In the data rows, the value 128 means zero.
Some points:
[112 179 116 224 153 197 190 202 131 136 145 144 131 168 141 186 149 086 174
 155 163 122 142 136 144 135 124 098 118 134 140 198 188 171 154 119 097 097
 121 116 098 123 121 144 120 116 159 123 161 128 163 151]
[190 157 082 169 127 185 112 152 150 182 211 255 192 167 109 132 158 158 149
 123 137 157 151 116 114 111 142 148 217 227 150 158 146 143 168 147 160 144
 140 119 114 117 145 126 166 136 179 175 174 213 211 212]
[119 142 111 149 114 101 159 226 186 198 255 154 148 188 128 165 164 193 203
 171 140 222 159 213 181 143 152 145 130 137 155 134 152 156 139 113 121 182
 205 154 220 168 125 114 148 141 125 132 127 095 153 110]
[124 117 141 128 161 165 167 158 116 166 133 114 188 121 135 154 128 173 148
 163 115 165 149 123 127 152 219 180 114 178 201 189 135 131 096 133 102 126
 153 177 083 221 152 082 192 191 165 090 165 163 168 170]
[121 180 145 140 175 107 104 113 118 136 144 178 154 138 126 171 164 142 125
 125 161 131 168 120 161 199 193 208 093 154 137 115 106 115 148 110 152 137
 125 068 193 075 128 114 197 163 088 126 163 143 102 171]
[133 130 129 153 168 176 167 187 219 162 189 132 129 137 162 147 122 221 176
 188 252 207 127 130 163 184 139 145 148 129 140 153 141 076 085 156 233 177
 160 147 087 086 166 171 120 141 132 140 164 134 151 146]
[114 107 148 117 115 157 186 172 116 255 152 190 186 190 170 127 184 131 092
 158 224 255 198 180 136 179 154 124 127 128 122 125 135 136 168 140 158 163
 153 149 128 193 172 160 152 114 146 158 123 112 092 114]
[181 150 128 197 148 146 179 132 150 084 105 155 129 154 149 172 151 134 137
 122 170 216 106 110 147 169 252 184 215 132 190 089 168 132 148 141 150 121
 123 146 183 198 123 146 176 136 157 211 161 115 170 100]
[181 092 161 136 121 114 107 173 211 149 116 122 169 194 135 126 121 125 143
 161 117 139 126 142 142 166 207 154 230 141 129 127 125 135 168 168 121 095
 172 115 169 154 182 191 142 129 192 062 180 075 129 197]
[184 180 122 105 120 178 158 142 128 097 133 132 154 135 131 141 127 241 220
 172 164 127 148 208 112 131 162 140 098 150 153 151 147 173 249 112 179 071
 122 168 151 147 187 154 141 105 145 152 146 151 106 107]
[167 156 198 165 155 233 130 181 141 134 169 145 134 223 249 186 147 188 131
 130 105 143 148 150 128 118 166 146 117 116 125 124 166 192 097 164 119 152
 146 147 151 130 132 152 133 135 151 195 156 133 123 222]
[168 137 092 179 133 145 093 133 132 146 131 075 204 125 197 152 255 176 147
 152 122 141 139 164 146 151 152 170 130 122 130 163 213 083 181 217 110 180
 162 121 123 124 139 154 127 137 149 141 145 188 152 096]
[190 126 137 176 133 160 119 108 172 172 168 110 098 134 139 169 172 144 076
 108 139 139 116 082 118 075 105 073 094 154 186 154 167 132 165 115 155 141
 133 122 175 134 193 117 138 156 144 119 115 125 139 134]
[232 189 208 148 108 112 145 104 137 131 179 185 255 255 176 157 087 122 124
 159 152 158 118 144 147 143 119 119 111 158 175 174 128 111 137 159 137 154
 127 160 135 119 138 138 133 169 140 164 175 178 192 148]
[131 169 143 092 136 144 188 146 116 150 120 206 098 141 167 144 120 174 128
 110 085 147 131 145 130 118 148 163 193 168 086 149 115 109 123 128 122 167
 122 143 153 138 131 189 125 151 103 072 185 136 188 064]
[110 198 196 129 132 109 141 169 130 180 169 151 177 075 109 140 151 149 143
 120 125 148 140 124 149 141 154 138 208 078 203 118 110 148 121 127 112 139
 162 166 138 079 179 191 140 135 237 193 164 193 142 137]
[101 159 131 183 178 117 248 091 175 128 132 137 118 164 132 130 139 195 164
 176 123 150 146 141 083 140 117 118 139 119 139 125 107 120 196 214 146 183
 234 123 127 156 124 127 167 130 142 167 136 164 126 188]
[168 113 179 134 153 149 178 128 182 114 165 090 111 152 147 121 129 107 128
 162 137 186 184 167 209 064 153 237 179 185 111 177 139 134 145 124 137 145
 140 150 134 071 163 112 210 146 216 169 134 172 144 120]
[168 147 178 177 118 169 172 171 142 128 118 145 132 140 106 145 152 153 131
 142 101 152 170 151 242 202 163 148 092 156 153 158 146 130 164 135 166 177
 161 166 173 169 165 255 240 143 133 140 118 150 203 176]
[161 173 153 139 181 169 112 161 148 101 126 178 169 097 185 173 118 113 117
 133 238 206 165 205 169 149 159 138 115 159 137 140 122 162 157 143 162 174
 255 158 175 166 134 141 112 137 162 108 138 153 168 132]
[145 116 141 124 146 128 188 126 097 180 151 136 125 133 135 195 112 157 179
 081 160 175 128 172 187 150 113 159 125 169 165 154 178 199 153 255 170 099
 154 114 142 124 144 151 145 126 151 131 145 146 143 153]
[165 104 176 131 153 096 077 166 094 092 110 126 091 174 133 157 154 141 255
 090 177 203 159 151 123 137 133 109 139 127 124 134 129 146 182 140 157 223
 147 166 081 155 172 130 156 176 146 151 144 130 150 163]
[135 156 119 143 125 133 109 130 194 141 123 214 087 148 206 160 116 105 148
 157 123 134 191 184 119 176 151 190 170 160 252 190 186 130 158 163 113 168
 155 194 117 111 184 173 160 148 113 148 149 125 088 135]
[127 130 149 163 160 155 157 132 141 229 155 079 171 115 156 141 114 134 177
 123 182 121 191 144 100 147 169 138 174 203 129 153 128 117 152 142 113 119
 147 173 206 131 146 218 151 244 131 224 191 137 193 155]
[092 172 081 119 143 105 160 162 129 089 098 100 184 165 213 157 209 166 142
 165 145 176 120 104 186 149 113 111 182 232 158 187 160 242 134 119 171 187
 148 151 190 150 190 160 168 144 145 154 209 147 107 158]
[092 106 135 133 162 150 118 056 137 123 145 131 160 111 184 124 146 154 133
 190 114 182 160 204 150 136 141 115 141 118 180 130 185 188 213 124 209 158
 088 135 152 122 082 140 111 158 183 129 164 098 208 177]
[147 140 148 178 179 180 145 113 157 206 109 177 166 127 146 155 164 135 225
 180 178 255 127 193 200 120 112 141 150 119 132 135 116 105 113 134 130 140
 134 190 234 180 150 137 125 115 104 116 136 187 111 183]
[130 180 137 157 157 150 119 136 172 139 130 163 142 150 138 142 131 159 117
 125 162 111 183 207 198 131 095 166 179 069 139 161 138 133 121 167 144 136
 130 109 155 255 204 134 209 184 153 188 224 130 184 140]
[121 162 170 136 141 138 128 150 122 121 128 146 152 135 054 130 076 146 133
 167 157 171 178 093 123 146 163 127 135 129 110 157 255 157 148 187 149 207
 145 175 197 151 158 125 125 129 134 139 161 155 127 141]
[107 158 255 231 140 169 144 169 182 196 137 174 163 189 195 156 177 160 184
 134 128 126 119 136 137 127 163 175 134 155 142 165 173 201 179 136 204 145
 156 122 132 161 132 138 138 154 143 142 174 178 127 116]
[173 095 153 167 235 116 180 217 203 149 118 197 220 132 169 167 152 179 129
 122 141 117 134 136 161 119 136 125 138 104 134 145 180 217 175 132 104 129
 131 152 111 119 125 140 152 166 092 164 118 161 136 146]
[120 098 157 164 129 148 158 177 180 069 163 165 133 144 151 113 148 151 125
 104 131 153 174 144 146 255 092 204 120 158 126 114 119 142 144 147 123 119
 102 170 182 184 173 127 074 173 208 156 145 194 168 145]
[136 079 145 127 164 129 166 140 114 118 156 179 155 164 143 137 139 147 158
 127 189 061 136 177 146 134 196 148 174 151 173 237 124 109 117 132 157 210
 126 119 211 201 112 170 135 104 206 165 105 173 108 148]
[200 165 160 152 112 152 188 099 136 172 130 140 162 101 135 139 137 133 169
 153 110 113 165 153 236 195 179 156 182 192 150 144 132 161 132 119 134 183
 164 101 103 164 179 094 052 156 113 192 119 092 121 168]
[122 134 090 148 172 136 128 141 069 182 103 112 125 252 115 117 151 137 130
 162 138 125 147 136 137 139 137 232 179 114 160 142 137 196 132 101 194 104
 210 157 146 128 175 152 108 146 106 147 092 163 193 140]
[149 170 156 101 167 122 084 161 188 199 094 120 112 140 109 142 139 154 123
 147 146 129 104 159 145 160 115 181 114 234 147 129 152 132 127 117 106 146
 143 154 117 188 085 151 134 060 159 216 155 133 182 147]
[183 192 213 136 189 172 202 163 151 205 158 120 147 193 239 189 153 172 164
 136 188 098 158 113 160 165 120 163 181 136 158 111 198 152 216 127 134 176
 130 162 154 154 133 116 161 126 164 100 140 173 178 183]
[190 186 255 176 255 172 151 177 125 154 202 173 161 197 176 126 188 165 149
 163 121 159 148 161 136 182 147 142 177 182 162 176 171 161 166 187 153 138
 132 144 155 148 177 153 147 143 150 143 137 111 150 125]
[115 148 141 138 128 175 148 102 141 135 138 186 198 147 126 164 172 141 164
 136 127 114 111 149 142 177 087 180 170 166 116 141 199 109 107 129 169 119
 179 204 149 142 118 148 195 221 207 147 097 071 091 139]
[159 170 122 154 151 171 127 081 196 164 145 155 133 151 135 148 165 168 197
 196 210 149 161 094 129 129 160 169 119 130 125 138 094 255 125 243 115 195
 118 148 144 157 140 178 144 158 171 117 118 129 158 103]
[156 187 119 140 151 158 172 255 166 152 109 123 182 122 150 142 155 101 173
 174 128 147 178 140 116 108 140 143 132 144 149 117 079 117 149 247 250 185
 101 158 160 143 125 113 140 145 142 139 115 125 140 140]
[186 128 145 112 144 153 149 166 131 155 227 134 129 088 134 197 135 083 119
 182 137 149 088 137 100 202 129 216 180 112 122 182 129 176 180 129 159 170
 136 137 159 182 162 172 158 178 120 177 179 173 153 177]
[195 170 113 153 158 149 151 170 154 220 114 147 083 149 147 098 127 127 139
 157 130 133 114 210 187 236 203 091 116 130 124 138 153 171 130 139 156 145
 148 147 175 143 140 137 201 251 224 166 171 212 146 135]
[123 139 120 177 159 142 120 090 118 133 253 124 158 117 185 111 117 107 127
 107 140 091 143 137 181 155 198 119 160 150 112 101 124 150 130 150 179 134
 138 226 102 187 162 153 182 088 117 131 155 157 128 127]
[138 113 193 123 111 171 139 175 118 111 145 180 095 143 134 115 212 153 155
 232 197 110 127 113 185 136 138 113 149 135 148 146 123 125 193 245 135 125
 196 191 159 120 125 106 143 157 104 174 173 130 159 150]
[226 180 180 118 149 093 194 139 152 132 172 191 152 149 227 122 200 120 179
 159 149 142 164 125 109 117 139 137 107 127 134 149 228 157 082 119 156 096
 154 121 135 155 142 165 137 137 148 149 144 160 177 184]
[157 155 194 158 077 145 104 146 139 111 130 091 142 123 155 150 153 181 112
 148 176 173 165 194 101 199 132 109 248 165 155 197 149 190 095 155 144 107
 122 121 153 140 106 123 190 131 084 129 064 176 160 148]
[122 174 147 120 161 143 134 157 155 109 197 126 126 171 124 140 145 141 128
 166 161 156 151 154 192 111 170 159 179 193 170 091 163 125 162 151 135 127
 136 108 097 226 121 225 120 255 141 138 124 213 085 167]
These points spread out most along one direction. Take the direction at right angles to it along which they spread out most. Go by this last direction. For each point below, how far along it does it lie, from 0 to 99? 50 is the average, and the first point above lies past it. One standard deviation of the points above along it is 16.
[183 192 213 136 189 172 202 163 151 205 158 120 147 193 239 189 153 172 164
 136 188 098 158 113 160 165 120 163 181 136 158 111 198 152 216 127 134 176
 130 162 154 154 133 116 161 126 164 100 140 173 178 183] 75
[147 140 148 178 179 180 145 113 157 206 109 177 166 127 146 155 164 135 225
 180 178 255 127 193 200 120 112 141 150 119 132 135 116 105 113 134 130 140
 134 190 234 180 150 137 125 115 104 116 136 187 111 183] 17
[168 137 092 179 133 145 093 133 132 146 131 075 204 125 197 152 255 176 147
 152 122 141 139 164 146 151 152 170 130 122 130 163 213 083 181 217 110 180
 162 121 123 124 139 154 127 137 149 141 145 188 152 096] 49
[127 130 149 163 160 155 157 132 141 229 155 079 171 115 156 141 114 134 177
 123 182 121 191 144 100 147 169 138 174 203 129 153 128 117 152 142 113 119
 147 173 206 131 146 218 151 244 131 224 191 137 193 155] 56
[107 158 255 231 140 169 144 169 182 196 137 174 163 189 195 156 177 160 184
 134 128 126 119 136 137 127 163 175 134 155 142 165 173 201 179 136 204 145
 156 122 132 161 132 138 138 154 143 142 174 178 127 116] 70
[186 128 145 112 144 153 149 166 131 155 227 134 129 088 134 197 135 083 119
 182 137 149 088 137 100 202 129 216 180 112 122 182 129 176 180 129 159 170
 136 137 159 182 162 172 158 178 120 177 179 173 153 177] 58
[168 147 178 177 118 169 172 171 142 128 118 145 132 140 106 145 152 153 131
 142 101 152 170 151 242 202 163 148 092 156 153 158 146 130 164 135 166 177
 161 166 173 169 165 255 240 143 133 140 118 150 203 176] 47
[092 106 135 133 162 150 118 056 137 123 145 131 160 111 184 124 146 154 133
 190 114 182 160 204 150 136 141 115 141 118 180 130 185 188 213 124 209 158
 088 135 152 122 082 140 111 158 183 129 164 098 208 177] 45
[149 170 156 101 167 122 084 161 188 199 094 120 112 140 109 142 139 154 123
 147 146 129 104 159 145 160 115 181 114 234 147 129 152 132 127 117 106 146
 143 154 117 188 085 151 134 060 159 216 155 133 182 147] 54
[167 156 198 165 155 233 130 181 141 134 169 145 134 223 249 186 147 188 131
 130 105 143 148 150 128 118 166 146 117 116 125 124 166 192 097 164 119 152
 146 147 151 130 132 152 133 135 151 195 156 133 123 222] 77
[190 157 082 169 127 185 112 152 150 182 211 255 192 167 109 132 158 158 149
 123 137 157 151 116 114 111 142 148 217 227 150 158 146 143 168 147 160 144
 140 119 114 117 145 126 166 136 179 175 174 213 211 212] 76
[122 134 090 148 172 136 128 141 069 182 103 112 125 252 115 117 151 137 130
 162 138 125 147 136 137 139 137 232 179 114 160 142 137 196 132 101 194 104
 210 157 146 128 175 152 108 146 106 147 092 163 193 140] 50
[120 098 157 164 129 148 158 177 180 069 163 165 133 144 151 113 148 151 125
 104 131 153 174 144 146 255 092 204 120 158 126 114 119 142 144 147 123 119
 102 170 182 184 173 127 074 173 208 156 145 194 168 145] 52
